[[-39.3 -16.5 -29.7   7.2  32.0 -44.5]
 [-28.8  -9.3 -26.9  17.1  29.5 -43.5]
 [-18.1  11.0 -35.8  15.4  46.2 -44.9]
 [-24.2 -15.3 -33.1   3.5  38.2 -39.2]
 [-48.6   3.6 -14.9  29.1  25.0 -32.8]
 [-54.0   4.1 -11.8  22.8  28.9 -23.1]
 [-47.2  31.6 -25.3  17.4  52.8 -28.3]
 [-39.6 -17.0 -18.0  28.5  15.0 -44.2]
 [-49.9 -15.2 -16.9   8.2  31.2 -21.5]
 [-29.0  -6.1 -30.6   5.4  40.0 -34.3]]
->
[[ 32.0 -44.5 -39.3 -16.5 -29.7   7.2]
 [ 29.5 -43.5 -28.8  -9.3 -26.9  17.1]
 [ 46.2 -44.9 -18.1  11.0 -35.8  15.4]
 [ 38.2 -39.2 -24.2 -15.3 -33.1   3.5]
 [ 25.0 -32.8 -48.6   3.6 -14.9  29.1]
 [ 28.9 -23.1 -54.0   4.1 -11.8  22.8]
 [ 52.8 -28.3 -47.2  31.6 -25.3  17.4]
 [ 15.0 -44.2 -39.6 -17.0 -18.0  28.5]
 [ 31.2 -21.5 -49.9 -15.2 -16.9   8.2]
 [ 40.0 -34.3 -29.0  -6.1 -30.6   5.4]]

[[ 23.8 -11.5   0.6  30.2  -5.7  10.6   0.7  35.6]
 [  8.2   1.4   8.3  24.4  21.6 -26.8 -27.8   3.9]
 [-12.4  15.9  34.6 -10.7  23.5   9.9  19.6 -15.1]
 [ 21.1  -2.9 -13.9  28.3  -4.2   4.3   1.3  38.6]
 [  9.5 -17.1  48.3   9.5   3.3  24.5   9.5   0.0]
 [ -0.1  -0.6  39.8  10.2  25.2  -8.5 -11.8 -13.3]
 [ 22.1 -24.4 -16.4  24.2 -20.5  -3.2 -20.7  23.2]
 [ 13.1 -30.8  -6.4  11.2 -21.8  -8.3 -29.9  -0.7]
 [-11.4  28.4  21.0  -4.7  30.9   2.7  21.4  -3.6]]
->
[[  0.7  35.6  23.8 -11.5   0.6  30.2  -5.7  10.6]
 [-27.8   3.9   8.2   1.4   8.3  24.4  21.6 -26.8]
 [ 19.6 -15.1 -12.4  15.9  34.6 -10.7  23.5   9.9]
 [  1.3  38.6  21.1  -2.9 -13.9  28.3  -4.2   4.3]
 [  9.5   0.0   9.5 -17.1  48.3   9.5   3.3  24.5]
 [-11.8 -13.3  -0.1  -0.6  39.8  10.2  25.2  -8.5]
 [-20.7  23.2  22.1 -24.4 -16.4  24.2 -20.5  -3.2]
 [-29.9  -0.7  13.1 -30.8  -6.4  11.2 -21.8  -8.3]
 [ 21.4  -3.6 -11.4  28.4  21.0  -4.7  30.9   2.7]]

[[-28.4 -17.8  21.3 -23.6  -7.5]
 [ 15.4  35.8 -21.5  -2.6 -18.2]
 [-13.9  11.4   9.1  51.2  13.9]
 [-19.7 -14.4  15.0 -25.3  -2.4]
 [  1.3 -10.0  25.2  34.1 -36.8]
 [  8.8 -14.8  13.5  27.3 -46.0]
 [ 37.9 -36.1  16.4 -25.2 -23.3]
 [ -4.3  13.1  48.5  14.0 -32.0]
 [ 17.8 -21.6 -46.2 -46.0   1.6]
 [ -5.4  32.2 -30.6 -19.8   5.1]
 [ -5.5  44.9 -23.2  20.0 -16.8]
 [  9.8 -24.0 -12.4  29.6  21.5]]
->
[[-23.6  -7.5 -28.4 -17.8  21.3]
 [ -2.6 -18.2  15.4  35.8 -21.5]
 [ 51.2  13.9 -13.9  11.4   9.1]
 [-25.3  -2.4 -19.7 -14.4  15.0]
 [ 34.1 -36.8   1.3 -10.0  25.2]
 [ 27.3 -46.0   8.8 -14.8  13.5]
 [-25.2 -23.3  37.9 -36.1  16.4]
 [ 14.0 -32.0  -4.3  13.1  48.5]
 [-46.0   1.6  17.8 -21.6 -46.2]
 [-19.8   5.1  -5.4  32.2 -30.6]
 [ 20.0 -16.8  -5.5  44.9 -23.2]
 [ 29.6  21.5   9.8 -24.0 -12.4]]

[[  0.2 -13.5  -4.2  -5.2 -18.8  -3.2   5.9   5.0   2.7  -2.7]
 [-10.2 -15.0  -6.8  13.1  16.9  -8.5  11.7 -12.8   2.3  -5.7]
 [ -7.5   7.7  -4.6 -10.7   6.2  -8.9  -8.0 -15.0   8.2  -8.8]
 [-28.8  -9.0 -43.9   0.4   1.7 -34.6  23.4   6.7  29.4  -5.4]
 [  9.2   8.8  -1.6 -15.6 -20.0  -1.0 -21.3   4.1 -25.7 -10.7]]
->
[[  2.7  -2.7   0.2 -13.5  -4.2  -5.2 -18.8  -3.2   5.9   5.0]
 [  2.3  -5.7 -10.2 -15.0  -6.8  13.1  16.9  -8.5  11.7 -12.8]
 [  8.2  -8.8  -7.5   7.7  -4.6 -10.7   6.2  -8.9  -8.0 -15.0]
 [ 29.4  -5.4 -28.8  -9.0 -43.9   0.4   1.7 -34.6  23.4   6.7]
 [-25.7 -10.7   9.2   8.8  -1.6 -15.6 -20.0  -1.0 -21.3   4.1]]

[[  6.6  11.2   2.9  12.0 -12.1  -4.3   0.8   9.3  11.4   7.2  -9.9   5.8]
 [ -2.3  38.3   4.0  14.6  -7.2 -25.6  -3.2   4.8   2.7   3.5  -7.9  40.3]
 [-10.5  12.4  -5.1  -8.3   3.5 -13.8  -4.2  -7.5 -14.3  -8.9  -4.0  14.0]
 [ -7.0 -17.4  27.7  -2.6  -0.5 -18.8  29.6  18.5   0.2  -4.5 -24.4 -27.0]
 [-18.5  47.0  -2.6 -23.4  22.6 -15.6 -17.0  11.6 -27.0 -20.6  24.0  49.5]
 [-24.6 -29.3  35.2 -20.2   6.2 -27.1  16.1  25.7  -8.7 -23.6   0.1 -32.8]]
->
[[ -9.9   5.8   6.6  11.2   2.9  12.0 -12.1  -4.3   0.8   9.3  11.4   7.2]
 [ -7.9  40.3  -2.3  38.3   4.0  14.6  -7.2 -25.6  -3.2   4.8   2.7   3.5]
 [ -4.0  14.0 -10.5  12.4  -5.1  -8.3   3.5 -13.8  -4.2  -7.5 -14.3  -8.9]
 [-24.4 -27.0  -7.0 -17.4  27.7  -2.6  -0.5 -18.8  29.6  18.5   0.2  -4.5]
 [ 24.0  49.5 -18.5  47.0  -2.6 -23.4  22.6 -15.6 -17.0  11.6 -27.0 -20.6]
 [  0.1 -32.8 -24.6 -29.3  35.2 -20.2   6.2 -27.1  16.1  25.7  -8.7 -23.6]]

[[-27.5   6.3 -28.4  40.4 -24.5   3.2 -48.5  30.6 -47.9   4.8 -25.1 -52.9
  -23.6 -41.6  -1.8   3.7]
 [ -7.4 -26.6 -25.8  -8.8 -17.9 -31.2 -26.3  42.9  14.0  13.8 -15.7 -30.6
   -9.0  36.3  -4.0 -27.4]
 [ 33.7 -15.9   0.2 -25.4  -0.9 -33.4   3.3  18.4  21.0  22.4  12.3  26.7
   19.7  18.6  12.3   8.7]
 [ 36.2  25.5  12.8 -45.7  24.4 -32.9  22.8  -2.8  -5.2   9.0  35.0  36.5
   14.1 -42.2  26.9  24.8]]
->
[[ -1.8   3.7 -27.5   6.3 -28.4  40.4 -24.5   3.2 -48.5  30.6 -47.9   4.8
  -25.1 -52.9 -23.6 -41.6]
 [ -4.0 -27.4  -7.4 -26.6 -25.8  -8.8 -17.9 -31.2 -26.3  42.9  14.0  13.8
  -15.7 -30.6  -9.0  36.3]
 [ 12.3   8.7  33.7 -15.9   0.2 -25.4  -0.9 -33.4   3.3  18.4  21.0  22.4
   12.3  26.7  19.7  18.6]
 [ 26.9  24.8  36.2  25.5  12.8 -45.7  24.4 -32.9  22.8  -2.8  -5.2   9.0
   35.0  36.5  14.1 -42.2]]

[[-17.7  53.6 -47.3 -11.0   5.6  11.4  -2.7]
 [ 49.0  43.7 -41.0  -1.3 -32.2 -13.2   1.2]
 [  7.0  38.8 -44.5  27.5 -57.0  -3.3  -1.0]
 [ -5.4  37.8 -39.9  26.0 -21.0  14.4 -34.4]]
->
[[ 11.4  -2.7 -17.7  53.6 -47.3 -11.0   5.6]
 [-13.2   1.2  49.0  43.7 -41.0  -1.3 -32.2]
 [ -3.3  -1.0   7.0  38.8 -44.5  27.5 -57.0]
 [ 14.4 -34.4  -5.4  37.8 -39.9  26.0 -21.0]]
